In the rows, zero is written as 128.
Rotation paths and how fast each direction turns (degrees per step):
Each turn is a multiple of 5 degrees from 10 to 175, or 0.
Each row of a path follows its step; steps can be skipped.
path 1
step 0: [133 118 122 133 138 134 123 133 119 129 128 134 127 117 129 126 131 130
 131 119 123 129 124 131 126 135 123 123 120 122 122 117 116 140 125 120
 122 135 130 128 133 120 143 126 134 130 136 131 143 132 136 123 141 141
 128 123 117 124 130 130 135 129 123 125 136 128]
step 1: [139 133 121 117 130 130 114 129 130 120 125 135 129 127 120 132 131 131
 123 117 137 132 130 125 115 130 121 128 128 132 130 125 118 133 129 126
 134 142 134 135 117 134 122 130 135 126 133 129 131 115 125 118 125 139
 127 119 114 129 128 117 130 118 122 118 129 134]
step 7: [130 120 120 130 131 137 121 133 129 115 123 137 137 130 132 124 121 119
 131 123 142 137 133 123 132 133 116 122 131 129 131 126 135 122 136 132
 129 125 130 123 119 130 130 134 121 136 130 132 138 124 132 117 140 135
 134 134 126 133 118 131 129 116 112 126 128 136]
step 10: [138 126 134 139 131 140 119 122 128 110 130 149 127 127 121 123 122 125
 135 133 133 127 122 125 130 134 124 126 130 128 131 131 124 117 139 133
 128 126 129 131 122 117 131 130 115 130 137 127 131 117 129 130 126 139
 131 128 118 122 130 125 121 120 122 120 133 126]
step 11: [128 128 125 131 134 134 125 134 132 134 122 133 131 129 125 117 119 113
 131 121 132 139 135 132 130 126 122 129 123 125 132 124 126 134 135 135
 122 132 128 128 140 123 128 123 130 147 128 126 142 131 137 119 124 140
 141 117 121 120 131 131 120 124 126 117 123 125]
step 12: [136 125 117 130 128 133 117 134 127 119 138 140 132 132 125 132 131 136
 138 130 131 129 126 126 132 121 131 126 126 131 125 122 130 136 126 125
 127 141 128 136 123 115 135 129 125 133 140 123 136 127 125 121 141 136
 138 131 115 118 134 126 118 130 118 120 138 129]
step 13: [135 128 125 119 128 132 125 128 126 122 126 143 128 120 116 116 121 127
 122 118 135 132 142 127 125 134 123 124 136 125 118 124 110 129 139 133
 123 136 125 125 129 121 124 123 130 140 133 127 130 119 136 125 127 133
 121 130 112 121 129 131 124 123 126 119 128 130]
step 14: [142 128 125 129 130 137 123 126 125 119 129 123 133 130 134 119 127 128
 135 123 131 134 124 133 124 127 128 130 121 132 128 126 117 132 123 133
 120 123 131 126 125 119 134 134 138 129 136 128 138 125 130 119 124 131
 138 110 120 122 145 131 116 120 120 118 138 124]
step 15: [135 124 125 126 130 124 118 136 122 129 129 141 129 120 127 125 118 127
 136 116 132 125 129 130 132 128 122 113 118 136 132 120 120 129 129 136
 125 142 127 136 132 126 133 125 131 138 138 117 135 128 129 118 138 137
 114 124 123 129 125 124 131 121 128 117 137 126]
step 16: [142 125 125 115 127 141 121 133 132 114 123 139 128 119 125 122 132 130
 134 129 133 131 125 134 123 130 111 135 130 128 124 123 128 142 128 120
 124 135 143 119 126 124 119 128 134 128 128 130 137 120 132 120 132 133
 125 122 119 121 134 130 127 120 126 125 130 125]
step 18: [132 125 128 124 128 130 120 135 131 126 120 132 129 120 140 120 125 135
 129 124 131 121 129 121 135 136 113 129 122 128 133 119 114 130 127 116
 132 121 136 128 125 123 131 130 132 128 136 123 143 122 127 126 134 146
 123 125 118 128 129 135 131 124 121 127 143 137]
Speeds:
[127 130 128 129 125 130 127 127 129 127 130 129 132 126 127 127 130 126
 130 127 127 127 130 129 126 127 130 128 128 131 130 127 128 128 127 127
 128 128 125 129 129 127 127 127 129 130 129 126 127 128 129 127 128 126
 126 129 127 126 130 133 128 128 128 126 129 124]	20
[127 130 126 126 128 125 129 127 128 128 127 130 129 127 128 129 128 129
 128 128 124 126 126 130 129 129 124 125 126 128 128 128 129 128 128 128
 127 130 125 130 126 124 127 129 127 127 126 127 130 131 127 128 129 129
 128 131 126 130 128 128 129 131 127 129 132 130]	120
[129 127 129 125 127 126 131 127 127 126 127 131 131 127 130 128 129 127
 128 128 133 128 127 129 130 128 127 129 132 128 129 129 127 128 128 129
 125 126 128 128 129 127 128 127 126 127 128 126 129 125 127 130 127 131
 127 131 130 125 127 128 131 128 128 129 127 127]	130
